In the rows, 128 means zero.
Each path below is one point turned by a fixed rotation once a step. After each direction that follows a path, write how fast that rotation turns it, in degrees each step (0 if it stays still).
Each turn is a multiple of 5 degrees from 10 to 175, or 0.
Each row of a path follows its step; steps can be skipped.
Rotation 1:
step 1: [125 126 117 118 132 132 118 120 123 136 127 132 127 128 141 136 133 120
 133 123 125 121 122 134 122 129 123 129 123 130 132 119 128 133 136 132
 125 118 127 131 129 129 124 137 124 121 129 129 133 128 128 128 127 129
 128 126 121 126 133 126 129 123]
step 2: [124 135 119 130 130 131 129 131 122 127 125 127 122 132 142 125 128 125
 125 129 126 124 119 125 118 138 135 126 131 129 122 123 121 128 135 133
 127 123 123 122 136 129 126 128 129 123 121 133 123 122 128 131 134 143
 132 120 128 126 130 135 128 128]
step 3: [120 135 115 132 125 135 127 129 124 130 128 124 125 141 133 132 131 136
 128 124 134 129 122 133 131 136 127 125 127 129 130 124 127 129 130 129
 122 132 132 137 123 131 131 121 119 127 125 140 133 127 126 127 125 135
 127 126 126 135 121 132 119 131]
step 7: [124 124 124 126 130 113 122 131 126 124 131 128 118 137 136 129 128 126
 130 128 123 132 122 122 119 129 135 124 137 125 131 124 130 126 134 128
 125 117 126 127 134 128 123 130 137 128 121 128 123 131 123 127 118 139
 127 125 125 132 132 133 138 128]
step 10: [124 127 117 126 126 127 126 127 134 136 124 129 126 132 134 128 125 126
 138 125 132 115 139 126 130 128 120 119 138 137 127 127 126 129 128 125
 127 128 130 130 127 126 125 124 123 122 125 126 138 119 120 128 126 129
 125 126 126 120 126 136 123 117]
step 11: [129 137 118 126 133 130 128 132 129 136 129 129 124 126 129 119 133 124
 130 130 134 117 131 133 121 122 138 127 139 134 131 126 129 128 135 135
 127 132 134 122 133 131 134 121 128 126 122 119 131 120 132 133 130 130
 129 134 122 124 127 132 122 137]
step 12: [121 124 118 124 129 119 125 125 127 129 131 126 127 139 133 119 137 134
 133 119 128 129 127 137 122 126 129 127 135 125 135 123 135 127 134 124
 128 130 128 128 132 132 127 126 122 132 120 132 131 131 123 134 118 129
 124 128 117 126 138 127 129 135]
step 14: [123 124 123 118 130 133 132 123 126 133 127 122 121 130 135 126 128 136
 134 125 126 131 124 125 124 136 143 128 129 130 129 121 124 130 127 125
 134 134 122 130 123 123 135 134 131 115 132 136 130 132 125 123 120 131
 132 131 121 134 120 128 130 129]
Speeds:
[130 126 127 126 128 128 130 131 128 128 128 132 128 129 128 128 127 130
 127 127 129 127 127 127 129 129 129 127 127 128 126 128 128 132 126 130
 127 129 127 128 128 125 128 128 127 130 125 128 127 127 129 126 127 128
 128 127 128 129 127 128 125 126] => 60
Rotation 2:
step 0: [127 130 126 131 138 129 124 129 124 129 122 122 131 133 136 127 127 131
 125 129 121 127 132 127 127 137 128 120 135 131 128 126 135 130 128 129
 125 128 137 134 129 125 137 124 129 137 133 119 110 120 138 128 133 135
 122 124 134 132 123 127 134 128]
step 1: [129 128 127 124 127 135 130 135 118 128 126 136 125 126 132 128 118 139
 128 122 134 137 120 121 131 129 130 128 127 132 122 127 128 132 131 127
 133 129 135 131 131 125 131 128 129 137 133 114 109 128 134 130 134 133
 127 123 128 126 130 125 131 125]
step 2: [124 125 135 121 122 128 128 130 113 122 123 126 128 133 126 132 131 134
 125 127 129 133 129 121 126 136 127 127 129 129 124 120 119 124 138 131
 131 130 126 131 131 122 131 128 126 135 131 129 117 136 126 129 125 142
 123 117 132 123 132 132 136 130]
step 3: [133 122 126 121 126 136 115 128 121 137 127 128 126 128 123 136 123 127
 124 130 130 134 130 119 123 142 126 126 129 128 118 127 128 131 133 136
 126 126 139 132 127 121 137 129 122 134 126 128 130 132 131 133 131 135
 124 124 136 126 125 133 123 131]
step 11: [126 127 128 132 128 132 130 135 121 124 132 124 122 138 137 132 129 128
 127 123 124 133 120 135 130 138 128 127 131 126 123 123 120 131 134 125
 126 133 139 136 137 135 128 129 132 136 135 117 119 135 132 136 127 130
 124 121 129 128 134 133 125 129]
step 14: [131 120 127 118 125 130 131 135 116 125 121 131 128 127 126 132 124 135
 120 127 121 133 134 130 127 133 135 129 125 137 119 122 125 125 130 126
 129 123 128 124 133 126 131 135 130 143 134 127 126 129 127 130 137 133
 119 115 125 128 129 127 129 127]
step 15: [123 126 122 124 133 131 120 129 116 130 124 127 131 131 128 135 129 125
 118 131 119 127 123 129 120 133 130 127 131 133 124 134 127 128 134 136
 132 132 132 132 131 122 134 129 121 139 128 125 124 126 139 131 129 133
 122 114 131 132 127 134 130 137]
step 19: [128 124 128 120 121 127 129 133 114 124 126 127 125 131 126 128 124 134
 128 128 135 133 126 118 121 125 127 124 125 136 121 122 128 133 134 130
 125 131 123 131 140 125 133 131 132 136 138 134 125 126 137 117 125 133
 128 121 139 128 127 128 133 134]
Speeds:
[130 128 128 129 128 129 128 128 127 129 129 126 128 129 128 129 128 126
 127 129 126 126 128 129 126 126 132 130 131 129 128 128 131 130 129 127
 129 128 129 128 128 130 126 130 128 127 126 130 127 130 130 130 129 129
 128 127 128 130 127 129 125 128] => 65
[127 129 130 126 129 128 127 127 126 129 129 128 128 126 127 129 127 128
 131 128 131 131 130 126 126 128 129 128 128 126 127 126 128 126 127 131
 129 129 128 128 129 127 128 128 127 125 127 130 128 128 132 126 127 129
 128 128 130 129 129 127 127 127] => 25
[127 127 127 128 129 125 126 126 129 129 131 130 129 129 129 130 130 128
 128 127 127 129 128 132 127 128 127 128 130 128 130 129 127 129 128 130
 126 128 129 128 128 129 129 129 129 128 130 126 127 127 128 127 128 129
 131 127 127 130 129 127 126 125] => 65
[126 124 130 127 122 126 127 127 127 130 126 130 127 129 126 128 128 128
 127 129 128 128 129 127 128 127 129 127 127 127 127 127 128 129 128 127
 127 126 129 126 127 128 129 126 128 128 128 129 127 129 125 128 127 129
 130 129 130 129 127 128 126 128] => 70
Rotation 3:
step 3: [129 131 134 126 127 133 120 129 127 131 126 120 126 127 126 125 135 128
 124 124 127 129 120 125 136 121 126 121 128 136 127 131 131 127 128 142
 123 134 138 132 128 127 125 137 130 126 122 118 129 113 123 133 126 134
 138 134 129 123 130 122 133 134]
step 5: [136 137 141 130 127 125 123 123 135 121 119 125 123 128 131 131 130 128
 121 124 126 137 122 123 121 127 121 126 122 130 130 125 122 132 123 130
 126 120 123 131 126 130 126 136 126 124 139 136 124 121 133 130 132 123
 131 126 129 135 138 135 130 124]
step 8: [122 138 132 125 128 129 123 129 119 127 129 132 131 129 129 128 126 126
 127 127 135 124 127 128 131 129 130 135 127 128 124 135 134 129 132 129
 124 133 126 134 127 122 121 148 123 123 132 126 129 123 136 130 126 125
 137 119 123 138 136 138 127 132]
step 10: [129 129 123 130 125 133 132 129 134 125 126 129 137 117 127 133 117 125
 141 117 133 132 128 126 126 118 134 119 130 126 126 125 130 123 125 132
 125 129 115 130 127 129 123 138 131 121 136 131 125 129 126 127 139 124
 124 129 131 125 135 125 128 130]
step 11: [125 135 135 140 124 119 124 123 130 133 116 128 126 123 135 134 134 129
 129 126 130 133 118 124 124 127 127 136 126 127 124 122 131 135 124 120
 126 130 122 124 123 123 114 134 131 127 128 122 127 120 128 135 129 129
 129 127 134 133 129 133 129 134]
step 13: [124 131 135 133 135 134 135 124 125 133 129 125 129 128 122 131 117 121
 127 124 133 126 126 132 117 121 127 123 126 130 114 121 137 128 133 131
 131 136 123 125 124 134 128 130 118 126 135 131 126 123 126 133 129 124
 133 124 133 136 124 123 125 119]
step 14: [130 135 132 124 132 126 125 131 122 127 132 123 125 129 125 128 129 124
 126 132 126 133 126 122 135 127 126 124 131 135 115 137 122 127 122 115
 126 132 118 132 126 121 121 135 125 132 132 118 133 128 129 129 130 124
 137 119 135 131 131 133 130 132]
step 15: [134 138 122 133 125 130 129 130 134 130 118 124 129 116 119 125 130 120
 131 129 136 128 133 129 134 130 136 126 129 125 125 128 132 123 125 130
 126 124 140 128 115 125 132 132 121 136 125 127 133 129 122 128 131 123
 134 125 139 119 130 129 132 126]
Speeds:
[125 125 127 127 129 131 128 129 128 128 129 127 128 127 128 127 128 127
 129 128 128 129 128 126 129 128 128 127 130 126 129 128 127 128 127 127
 126 128 125 126 128 129 126 128 127 126 126 127 128 127 129 131 128 131
 128 128 130 130 129 126 129 125] => 110
[130 129 129 128 129 128 129 127 127 128 128 127 126 130 127 128 129 126
 127 128 126 127 130 128 126 129 127 126 126 126 125 128 125 131 128 126
 128 129 129 127 128 125 130 128 126 128 130 128 127 126 128 129 131 130
 128 127 128 126 129 127 129 126] => 45
[129 130 126 127 127 128 128 129 129 129 127 127 126 128 128 125 128 131
 127 130 127 127 130 126 126 128 128 129 128 129 128 128 130 126 127 130
 128 128 128 126 126 127 127 130 127 129 128 127 129 131 126 126 127 131
 127 129 128 127 129 124 127 128] => 125
Rotation 4:
step 1: [122 126 130 133 122 131 137 129 130 129 125 126 117 115 129 124 131 140
 132 132 123 128 124 124 128 125 135 133 124 124 130 131 129 127 118 124
 135 132 127 126 131 126 120 131 131 107 119 132 126 125 128 126 122 126
 140 139 127 133 131 135 133 132]
step 6: [134 122 143 127 126 134 124 131 131 130 132 117 130 128 112 126 121 133
 118 131 128 129 132 128 127 126 136 129 128 129 132 119 120 127 132 129
 133 129 120 132 122 124 140 120 129 120 133 123 124 129 118 140 124 129
 134 132 127 126 134 130 121 129]
step 7: [135 131 125 129 120 137 129 125 126 129 139 132 119 136 120 134 130 127
 134 136 124 123 120 129 139 131 133 126 130 128 129 122 138 121 109 132
 138 127 125 127 128 127 122 128 128 123 129 127 116 126 125 135 127 126
 130 136 122 124 127 134 123 129]
step 11: [131 132 138 129 124 124 142 124 128 120 129 117 130 124 134 139 136 138
 129 138 132 132 128 126 127 128 125 132 123 128 135 130 128 132 123 127
 133 123 128 130 123 141 134 123 133 126 126 125 132 127 125 126 118 131
 131 127 138 117 122 125 135 139]
step 13: [120 128 121 135 132 131 133 133 122 127 138 122 118 120 134 143 133 137
 132 125 126 123 132 130 127 126 133 135 126 120 132 127 135 123 118 114
 133 128 128 129 122 128 122 122 128 119 129 131 128 129 123 120 131 133
 131 136 126 126 137 132 126 138]
step 16: [120 121 129 128 130 127 132 130 129 128 144 133 122 119 133 124 128 141
 122 131 123 124 126 128 133 127 139 129 128 123 131 126 130 131 119 123
 135 136 119 136 115 131 130 135 126 118 123 134 129 126 137 130 127 128
 138 132 126 129 135 130 122 129]
step 17: [127 117 127 126 124 137 133 115 126 127 126 118 133 127 128 120 124 132
 138 132 133 127 128 122 130 114 134 123 123 132 126 130 133 136 117 132
 135 124 125 122 119 132 128 129 133 122 131 126 124 131 132 128 115 123
 124 132 137 121 130 134 132 124]
step 19: [129 125 133 123 117 128 141 129 129 135 135 130 122 119 117 128 130 141
 126 134 118 123 121 127 139 129 124 125 121 124 123 133 139 123 119 130
 134 129 121 125 123 136 120 125 124 120 123 123 120 125 132 128 127 125
 134 130 131 129 129 135 124 130]
Speeds:
[129 131 129 129 129 126 126 129 128 127 130 128 127 126 126 126 128 129
 129 126 127 129 128 130 130 129 128 128 125 128 126 128 129 127 128 128
 124 127 127 129 128 128 128 130 127 126 129 127 128 130 128 130 128 129
 130 132 126 128 129 128 129 128] => 120
[124 128 127 127 130 128 128 130 130 128 127 129 126 130 126 130 130 129
 126 127 127 127 129 127 130 127 126 130 129 130 127 129 128 127 125 129
 128 127 128 129 126 131 129 128 127 128 127 129 128 128 131 128 128 129
 126 127 129 126 128 129 130 127] => 125
[129 126 127 129 126 127 127 130 130 129 129 130 131 125 126 127 127 129
 128 128 126 128 127 128 128 129 130 127 130 130 128 127 130 126 128 130
 127 128 128 129 129 130 128 127 128 127 130 127 125 126 127 129 126 125
 127 126 128 127 130 127 129 126] => 25
Rotation 5:
step 0: [128 119 135 127 133 123 125 128 127 118 132 121 127 134 127 127 127 127
 128 138 131 123 126 130 129 137 133 129 124 127 130 129 127 130 117 127
 122 126 128 121 121 119 120 133 123 130 123 127 126 133 124 125 124 120
 127 129 135 137 132 130 120 127]
step 2: [128 131 125 126 126 126 131 132 128 132 127 128 131 137 133 131 134 127
 128 129 127 122 122 127 135 129 130 130 137 128 130 121 131 129 119 123
 123 127 126 134 123 125 113 133 131 125 122 132 128 130 122 125 133 144
 128 133 123 129 127 134 135 126]
step 4: [129 129 130 126 124 131 137 128 118 132 121 139 133 130 130 124 124 142
 125 124 128 137 128 130 136 126 128 126 123 124 127 124 123 122 132 130
 130 130 120 133 126 133 132 131 126 142 133 131 132 129 126 130 125 135
 131 126 125 125 128 130 137 131]
step 8: [133 131 125 130 131 123 123 128 132 128 132 134 112 120 129 131 127 131
 132 130 123 123 133 133 122 129 136 130 130 129 127 135 131 130 126 129
 123 138 122 120 129 123 122 122 130 125 130 121 123 125 131 129 127 123
 120 128 120 132 133 121 122 126]
step 11: [125 121 124 126 127 126 125 127 129 134 125 124 129 140 126 136 139 137
 114 132 132 132 124 121 129 127 128 120 130 126 131 125 127 131 127 132
 125 129 124 126 126 130 116 133 130 127 120 124 128 129 126 125 134 134
 124 133 136 128 127 125 133 132]
step 12: [128 126 122 123 128 128 130 131 133 125 133 123 136 133 130 126 129 128
 126 131 130 118 122 125 127 134 132 130 119 125 125 131 127 124 122 123
 137 120 121 134 126 135 135 130 125 129 120 131 132 136 132 128 126 137
 134 127 128 122 134 130 134 139]
step 13: [124 127 124 131 134 130 134 131 123 129 131 132 135 120 132 125 134 131
 122 126 120 135 126 131 135 120 128 135 120 130 128 127 132 119 124 127
 123 132 128 133 124 129 129 132 131 135 130 125 131 128 121 127 120 131
 128 132 135 126 133 123 144 120]
step 15: [128 125 127 134 134 127 137 128 120 126 123 132 123 122 129 125 126 129
 133 124 125 126 140 122 125 128 127 123 132 124 119 131 131 128 130 122
 122 133 140 129 128 121 140 129 125 128 129 131 131 123 118 134 129 127
 128 123 118 123 128 134 131 128]
Speeds:
[129 128 126 127 129 128 127 130 128 128 126 130 126 127 127 128 128 129
 126 130 129 128 127 131 128 127 126 130 128 126 128 129 129 133 129 128
 126 126 127 127 128 127 126 127 128 127 126 128 126 128 130 129 128 129
 131 130 128 127 127 127 129 125] => 125
[126 129 130 126 128 129 131 126 129 129 126 129 128 128 130 127 128 128
 130 127 129 128 128 127 126 128 127 131 127 126 126 128 126 129 126 126
 127 127 127 127 130 129 129 127 127 127 129 129 129 129 127 130 127 130
 129 129 127 127 127 131 129 128] => 135
[129 129 127 127 126 127 129 129 128 128 131 126 125 125 127 130 128 125
 126 126 125 127 128 128 126 128 128 128 129 127 127 131 128 128 129 129
 129 128 127 128 128 130 128 126 125 129 130 131 128 129 129 129 129 126
 130 129 128 126 129 128 129 130] => 160
[126 129 128 128 127 130 128 129 128 130 129 129 129 130 124 128 129 127
 126 128 128 126 128 126 128 128 129 129 127 130 128 131 126 127 127 127
 126 128 128 127 126 127 128 128 129 128 128 126 126 129 128 126 127 129
 129 132 129 129 129 130 128 130] => 35
